In the rows, zero is written as 128.
One turn sends every row of this set to another row. A few are shown first. Where does it send the rows asked after them?
kolu: [133 122 166 112 144 128 138 143 131 103 111 130]
nog: [120 141  99 154 125 104 119 118 136 166 140 110]
lapil: [170 139 153  98 131 116 146 129 129 133 133 133]
gef: [122 147 104 145 116 105 119 119 132 169 146 104]
Lado: [164 151 120 115 122  99 135 117 137 161 143 122]
Kigu: [127 112 114 138 124 122 117  89 109 135 123  96]
Mepuf: [135 129 170 102 134 132 138 144 126 109 118 125]
Tukup: [135 122 166 105 147 132 138 145 125 108 114 121]
tebi: [133 114 109 138 124 126 118  93 111 137 121  94]
ged: [124 148  97 148 118 101 113 121 138 165 137 108]
ver: [ 94 118 144 140 144 134 120 146 132 108 119 110]
Vidim: [ 93 120 149 131 135 132 120 146 123 105 113 115]
Zos: [135 125 166 106 135 133 135 144 125 103 118 127]
Neta: [112 106 104 118 126 156 127 124 117 140 117 112]
mevu: [ 93 116 146 138 140 136 115 147 126 111 115 110]
rin: [ 84 126 116 155 130 119 111 134 128 135 124 107]
zedeg: [132 126 165 107 142 135 133 144 124 103 113 128]
Tudev: [167 143 149  96 138 116 145 127 135 138 124 131]
bogo: [170 144 157 101 129 115 147 127 135 138 135 128]
gar: [124 141 100 145 117 101 117 117 138 167 144 105]
Makik: [ 91 124 113 155 127 121 105 132 133 141 128  99]
kasa: [157 131 130 138 126  95 100  92 122 129 136 103]
rari: [140 136 140 105 135 126 107 161 151 129 148 150]
Bapeg: [159 142 148 120 132  92  92 127 141 125 149 131]
Tiru: [165 141 155 101 129 110 147 127 130 131 123 138]
dip: [ 88 130 114 155 131 123 109 135 134 139 137  96]
nizir: [ 92 129 112 155 123 118 105 138 128 136 124  96]
gaz: [158 142 145 125 133  91  96 131 143 123 152 135]
vebu: [137 136 143  99 135 122 101 160 149 127 144 147]
Kipop: [162 154 118 117 125 100 132 116 142 165 136 126]
vin: [161 151 123 118 117  99 136 115 132 167 141 126]
mif: [121 140 100 147 122 103 116 114 137 169 145 111]
Tovus: [151 131 132 143 128  88 101  96 122 128 140 109]
kog: [161 149 119 127 126  99 137 115 139 167 147 120]
Sel: [163 147 120 121 125  98 135 112 137 165 146 124]
zimob: [109 108 111 119 126 156 131 118 117 139 117 109]
fut: [114 118 121 100 135 154 120 156 138 134 128 137]
veb: [167 142 152  96 134 115 144 128 130 129 127 134]
Kob: [ 94 120 147 137 134 137 115 146 125 103 115 114]
zivu: [ 97 116 145 133 140 133 116 150 123 108 115 102]
Fenu: [116 120 123 102 130 158 124 153 139 136 130 136]
Sute: [ 87 126 113 155 127 122 106 131 132 137 128 105]

Tukup moves to zivu
dip moves to gef
zedeg moves to mevu
Where do these go?
Zos moves to Kob
gaz moves to rari
bogo moves to Mepuf
tebi moves to kasa

One turn sends every row of this set to another row. A few are shown first. Where does it send the rows asked after them?
gekig: [173 168 122 140 112 126 153 105 134 164 113 143 123 119 159 132 143 162
 167 163]
goza: [190 149 154 127 108 118 126  89 143 140 136 164 119 101 134  95 119 161
 145 145]
vofu: [149 141 161 105  74 114 172  99 148 118 132 138 159 119 146 141 122 181
 167 141]
zapib: [151 167 123 105  99 130 163  92 145  98 130 147 108 139 157 127 129 172
 156 114]
zisan: [133  88 137 131 115 124 122 122 130 155  95 170 116 130 141 125 114 127
 147 116]
roze: [158 145 112 106 106 160 171 107 136 153 148 164 136 122 140 107  99 148
 177 152]
sef: [158 143 137 129 121 129 133  91 131 170  84 145 103 127 149 117 155 127
 153 132]
dadon: [152 159 143 131 125 136 150  79 135 109 118 152 106 108 145 163 146 163
 166 152]
Mez: [149 142 155 129 129 137 135  62 130 120 100 162  95 109 135 145 142 138
 153 140]
kot: [161 132 158 127 103 130 122 104 151 103  88 135 112 111 134 125 164 138
 135 113]
ramo: [162 143 120 114  91 143 150 112 189  99 139 140 145 132 121 125 106 143
 174 148]
dumeg: [114 121 110 139  98 139 156 125 131 111  95 157 126 133 142 158 109 148
 167 130]
vus: [166 109 180  93  95 105 146  93 152 161 126 152 139 116 143 114 141 159
 152 128]
miram: [168 113 180 102  95 103 136  94 154 162 136 151 143 124 142 106 135 156
 147 134]
zol: [149 117 135 104  95 141 134  96 183 105 110 147 124 141 109 114 121 103
 158 120]
bim: [138 171 118 141  99 137 157  84 122 131  82 138 117 131 149 140 132 134
 163 142]
Sezi: [160 110 152  99 107 162 126 124 150 144 125 130 117 147 112  89 113 130
 169 140]
Zigoz: [146 150 152 102  77 117 171 102 151 116 139 134 155 136 151 137 121 178
 164 140]
Gefus: [117 121 113 140  94 134 147 128 127 113 101 158 134 133 146 152  95 149
 162 126]
mun: [139  88 139 136 116 126 130 119 135 157  89 173 113 119 131 125 123 125
 145 128]
migig: [133 119 175 108  78 119 143  85 146 112  93 134 144 134 130 132 135 132
 144 112]
zapa: [165 109 152 129 112 162 128 122 143 157 105 152 141  94 121 105 136 113
 155 147]
Fes: [155 111 121 134 116 119 141 145 137 159 135 166 132 121 159 134 105 170
 162 142]
doven: [167 145 152 119 140 129 142  78 138 142 129 164  94 111 147 142 151 159
 161 150]
gula: [146 126 148 111  94 171 135 128 143 111 114 118 126 146 111 112 111 131
 174 144]
Rige: [155 115 117 132 114 123 153 132 141 164 135 177 128 120 151 132 105 173
 167 151]
guzu: [161 128 138  98 105 163 143 142 153 129 141 119 128 147 128 110 116 156
 180 153]
venuf: [131 119 176 101  74 119 152  77 141 115  90 144 144 127 128 132 127 138
 148 114]
vizos: [127 127 116 104 102 175 165 125 144 115 101 134 128 130 138 137 146 123
 170 118]
kadog: [180 113 138 100 110 130 134 119 196 137 144 151 129 129 124 107 131 135
 164 140]

Zigoz moves to dumeg
bim moves to zol
vus moves to Fes
Where do these go?
roze moves to zapib
guzu moves to dadon

